In the rows, zero is written as 128.
Each path below is one point turned by a fixed rotation once a step. After each direction that follows a path, write how fast that rotation turns it, in degrees each step (0 if it stays still).
Each turn is a multiple of 5 degrees from 10 to 175, or 0.
Each row of a path follows its step; steps can be skipped.
Rotation 1:
step 0: [130 133 127 126 124 125 139 135 128 124 125 130 131 134 132 132 131 119
 128 139 135 123 122 127 127 131 120 130 122 132 116 133 139 136 128 124
 124 125 131 130 129 126 124 126 128 127 120 125 125 125 126 124 138 114
 132 123 127 120]
step 2: [123 126 129 120 125 134 134 131 123 124 134 126 128 137 124 135 134 118
 126 128 127 130 130 124 130 134 125 130 131 131 132 141 129 130 135 122
 124 123 135 121 137 115 117 123 129 127 133 126 127 126 124 133 133 128
 135 126 139 128]
step 4: [125 119 128 129 123 130 127 133 122 118 131 130 127 131 111 132 135 126
 121 132 126 131 125 125 123 115 122 129 130 127 131 125 130 126 131 130
 128 121 119 123 128 120 131 130 134 141 127 136 128 127 125 133 122 122
 135 127 139 125]
step 5: [125 121 131 128 128 130 131 122 122 118 128 123 126 124 137 134 130 130
 132 126 133 124 132 125 124 129 139 126 126 141 131 125 134 127 129 120
 124 121 129 121 126 132 118 111 135 120 123 124 129 126 125 130 120 121
 131 133 131 133]
step 6: [141 126 130 135 125 133 129 133 121 127 129 130 119 130 124 127 131 123
 127 133 128 127 114 121 133 118 134 132 126 127 130 126 136 120 128 133
 130 126 126 137 128 123 135 126 127 130 138 121 127 127 128 129 134 113
 133 131 130 134]
step 7: [122 130 130 139 134 127 124 121 125 116 127 138 133 127 130 131 128 125
 123 133 132 125 131 127 121 122 121 126 122 133 127 122 122 127 128 128
 116 119 130 132 129 127 115 133 133 123 133 129 129 133 130 137 120 121
 126 138 135 129]
step 8: [129 127 117 128 130 134 133 131 124 117 129 128 123 131 131 132 130 132
 137 134 130 119 126 128 128 124 143 138 137 120 134 134 130 116 130 128
 131 120 129 132 132 117 122 128 133 126 127 122 130 131 130 126 130 125
 122 124 122 133]
step 9: [132 131 129 138 128 126 130 132 125 130 135 140 118 123 122 130 128 123
 114 131 133 122 130 130 118 123 124 129 112 125 123 130 127 122 125 130
 130 121 135 129 122 128 124 125 125 121 128 123 131 127 118 135 134 131
 131 129 127 134]
step 10: [126 128 117 131 131 131 123 122 127 114 122 124 127 129 127 127 125 123
 129 142 130 125 136 130 126 120 131 129 128 127 139 131 127 128 124 127
 125 131 137 130 134 119 131 134 134 132 120 135 121 115 127 128 129 127
 128 141 124 131]
Speeds:
[127 126 132 127 129 128 128 128 128 129 131 128 130 127 126 130 129 129
 126 128 129 130 125 128 129 128 127 127 125 124 130 129 129 128 128 128
 129 127 128 128 128 126 128 129 128 128 129 128 128 128 128 132 129 127
 126 125 127 127]
155
[128 126 126 128 127 127 126 126 129 128 130 130 130 128 126 131 129 128
 130 127 126 131 129 127 129 127 127 128 129 129 129 127 126 127 126 128
 126 128 132 127 129 128 128 131 130 127 128 129 130 126 126 129 126 128
 129 130 128 127]
130
[129 129 129 126 124 128 130 127 130 127 129 128 127 129 128 131 125 128
 128 128 129 127 129 128 129 128 127 128 131 129 129 128 129 126 125 127
 128 127 129 126 129 128 127 125 128 128 130 126 128 128 129 129 129 127
 124 127 127 127]
125
Rotation 2:
step 0: [124 130 128 125 135 129 132 135 125 118 123 129 119 139 134 126 131 131
 122 129 123 123 125 129 121 134 126 124 128 133 138 125 133 126 132 136
 133 131 126 129 120 129 130 122 131 124 131 121 121 133 132 120 130 129
 130 127 138 134]
step 3: [121 137 132 139 126 120 129 125 129 134 121 132 127 124 128 122 130 128
 134 126 116 131 129 127 121 130 132 129 119 123 128 127 135 126 135 123
 126 126 118 129 125 127 133 125 132 122 126 129 133 124 131 138 134 125
 136 132 130 132]
step 5: [137 128 128 128 126 125 125 125 126 126 124 131 123 128 127 128 139 126
 134 124 128 121 118 126 127 126 124 137 133 128 134 125 136 122 134 134
 121 129 132 118 133 134 135 121 120 133 127 121 125 120 134 132 129 132
 133 124 131 128]
step 6: [131 127 136 123 130 127 132 123 126 118 133 131 128 134 139 128 132 128
 136 130 123 128 125 118 124 135 124 141 126 128 131 123 123 120 131 131
 126 136 132 126 122 133 130 125 136 134 126 135 136 132 130 127 120 125
 131 129 129 127]
step 7: [133 141 132 143 127 127 125 126 126 125 127 131 134 137 133 123 125 125
 128 133 122 127 123 124 127 135 131 133 130 130 139 129 121 130 132 132
 128 127 123 135 120 129 126 123 129 122 126 130 132 119 128 134 131 132
 133 133 131 136]
step 8: [129 132 128 133 132 121 125 122 123 119 121 131 120 131 134 125 121 125
 120 137 125 118 131 133 125 131 123 126 120 126 135 124 136 127 124 130
 125 132 132 129 125 124 135 137 128 127 115 130 129 129 121 124 131 130
 131 126 129 132]
step 9: [128 129 123 135 131 123 125 132 133 124 124 135 123 129 125 130 139 127
 126 120 119 122 127 128 130 131 127 131 126 131 128 130 137 128 134 135
 129 131 129 124 127 119 133 125 121 137 129 130 132 130 125 131 134 132
 132 116 141 136]
step 10: [126 125 133 131 129 121 132 130 129 129 130 127 125 130 138 128 133 130
 126 130 123 117 134 122 115 131 123 134 126 122 121 124 131 129 140 136
 131 125 129 123 128 130 122 124 135 129 126 126 136 131 127 131 119 123
 132 123 134 122]
step 11: [125 129 133 133 137 122 131 134 133 132 127 131 132 135 138 128 131 134
 127 130 130 124 127 126 122 128 136 132 136 122 137 128 127 123 134 124
 126 122 121 130 125 136 129 126 128 133 124 121 134 121 128 132 134 136
 131 138 135 130]
Speeds:
[129 129 126 129 129 130 128 127 128 125 129 128 128 131 127 129 127 127
 131 128 129 129 128 129 126 131 127 130 128 129 131 129 127 128 127 131
 129 129 128 127 129 128 127 132 126 125 128 129 128 128 128 127 126 128
 128 126 127 131]
45
[128 130 126 129 129 127 130 127 127 126 124 128 128 127 126 124 127 128
 129 130 131 129 130 128 129 129 130 129 127 126 128 127 128 129 128 126
 127 128 128 130 127 126 128 127 127 128 128 127 129 128 126 129 129 125
 128 129 128 131]
80
